Look-ups in named tables: a row name and a column name give one cell, copied from the table.

Table Ruzo
,Miz,Fefunim,Lod,Pafu
Zegin,843,-771,-225,465
Gif,843,-771,-225,465
Temoz,843,-771,-225,465

What is the Lod of Zegin in Ruzo? -225
What is the Fefunim of Gif in Ruzo? -771
What is the Pafu of Temoz in Ruzo? 465
What is the Fefunim of Temoz in Ruzo? -771
What is the Miz of Temoz in Ruzo? 843
What is the Lod of Gif in Ruzo? -225
What is the Fefunim of Zegin in Ruzo? -771
What is the Miz of Gif in Ruzo? 843

Luma
cols = Tukamib, Rak, Rog, Lanateg, Nar, Madu, Nokemi, Gobesof, Bodez
Sadobe: [-1.9, 1.0, -4.5, 3.4, 2.1, -3.7, 0.7, -4.1, -2.4]
Vum: [-2.1, 6.3, -2.9, 1.3, -2.9, -0.5, 2.7, 1.0, 3.8]
Ratugi: [1.8, -0.2, 2.8, -2.7, 4.8, -0.9, -5.8, -1.4, 2.2]
Nizo: [0.3, 0.8, 3.2, -6.2, 0.0, 0.8, 0.6, 4.2, -3.9]
Rilape: [4.3, -1.5, -0.2, -3.1, 2.1, -0.1, -4.5, -3.0, 4.3]
Ramip: [2.2, 0.2, 4.3, 1.2, 4.2, -0.7, -3.9, 5.4, -1.1]
Bub: [-2.0, -0.8, -4.3, 3.4, 2.6, -4.3, 1.2, -3.4, -2.2]
Dar: [-5.4, 2.0, 2.3, 1.6, -3.5, 0.3, 3.8, 1.2, 4.1]
Veralu: [-2.0, -1.3, -4.2, 3.3, 2.7, -4.4, 1.4, -3.1, -2.1]
Biv: [1.1, 0.2, 4.0, -1.3, 5.7, -1.3, -5.4, 1.2, 0.8]
Vamoro: [-1.3, 6.9, -4.1, 1.6, -2.3, -0.6, 1.9, -0.3, 2.5]
Vabomas: [-5.6, 0.3, 3.9, 2.3, -3.1, 1.6, 3.5, -0.3, 2.7]

Lanateg of Ramip = 1.2
Lanateg of Sadobe = 3.4
Nokemi of Vamoro = 1.9
Nar of Dar = -3.5
Nokemi of Vum = 2.7
Tukamib of Rilape = 4.3
Rak of Dar = 2.0
Lanateg of Bub = 3.4
Rog of Biv = 4.0
Tukamib of Veralu = -2.0
Which row has the largest Nar? Biv

Femidev:
         Maduz  Dad  Bula  Nide  Lidelam  Vepe  Ludapim  Lunak   Ses   Mit
Tekuge     0.3  0.0   0.7  -0.3      0.1   0.1      0.1    0.0  -0.1  -0.5
Paf        0.5  0.1  -0.3   0.5      0.2  -0.1      0.3    0.0   0.2  -0.2
Dubepit    0.8  0.1  -0.6  -0.3     -0.3   0.0      0.0    0.1   0.5   0.0
Kavav     -0.7  0.0   0.2  -0.6     -0.4   0.4      0.4    0.2   0.0   0.2
Sovidap   -0.4  0.1   0.3   0.1      0.0  -0.2     -0.2    0.1   0.8   0.0
Mun        0.9  0.0   0.4  -0.7      0.0   0.1      0.3    0.2  -0.2   0.1
Serip      0.0  0.1   0.0   0.1      0.4  -0.4     -0.1    0.1  -0.1   0.3

Mit of Mun = 0.1
Lunak of Serip = 0.1
Dad of Serip = 0.1
Ludapim of Serip = -0.1
Lunak of Mun = 0.2
Bula of Paf = -0.3
Vepe of Kavav = 0.4
Mit of Sovidap = 0.0
Vepe of Serip = -0.4
Ludapim of Dubepit = 0.0
Maduz of Serip = 0.0
Dad of Paf = 0.1
Lidelam of Sovidap = 0.0
Which row has the largest Bula? Tekuge

Simo
           Gev   Vola  Zusuz    Laf  Degazi  Gasiguk  Levusud    Ref  Sipipo
Rebuk    83.06  25.11  82.57  53.82   46.85    77.30    32.79  29.50   60.27
Nul      50.36  74.34  60.67  67.08   22.81    91.44    21.77  59.37   74.99
Kiv      79.40  30.27  64.42  67.78   28.76    90.64    26.30  44.03   58.57
Visun    81.38  28.94  86.05  51.09   56.32    74.01    33.19  24.26   62.90
Zop      80.40  31.07  88.77  51.69   61.97    71.19    31.29  22.25   65.10
Fov      92.07  91.44  86.78  69.95   53.06    48.23    46.53  71.01   24.01
Mimote   35.38  81.49  64.16  38.22   31.54    57.80    16.19  68.26   67.81
Nabido   56.43  68.62  58.64  70.56   23.38    95.42    21.44  57.15   73.27
Kulog    91.16  89.16  83.63  74.07   45.49    33.59    43.56  71.36   33.03
Zubinok  82.21  23.58  81.70  52.71   48.02    77.46    32.68  29.49   59.56
Biladul  92.35  89.12  85.04  72.23   48.70    39.04    43.45  70.68   28.78
Bubeku   82.29  23.41  76.40  57.32   40.68    80.60    31.91  34.67   58.36
Bet      34.61  81.11  65.30  39.07   29.54    60.12    18.11  68.16   69.22
Terud    35.57  82.57  64.51  45.34   25.17    71.48    19.85  64.64   71.39

Gasiguk of Terud = 71.48
Sipipo of Nul = 74.99
Zusuz of Fov = 86.78
Levusud of Nul = 21.77
Vola of Bubeku = 23.41
Gasiguk of Rebuk = 77.30
Vola of Visun = 28.94

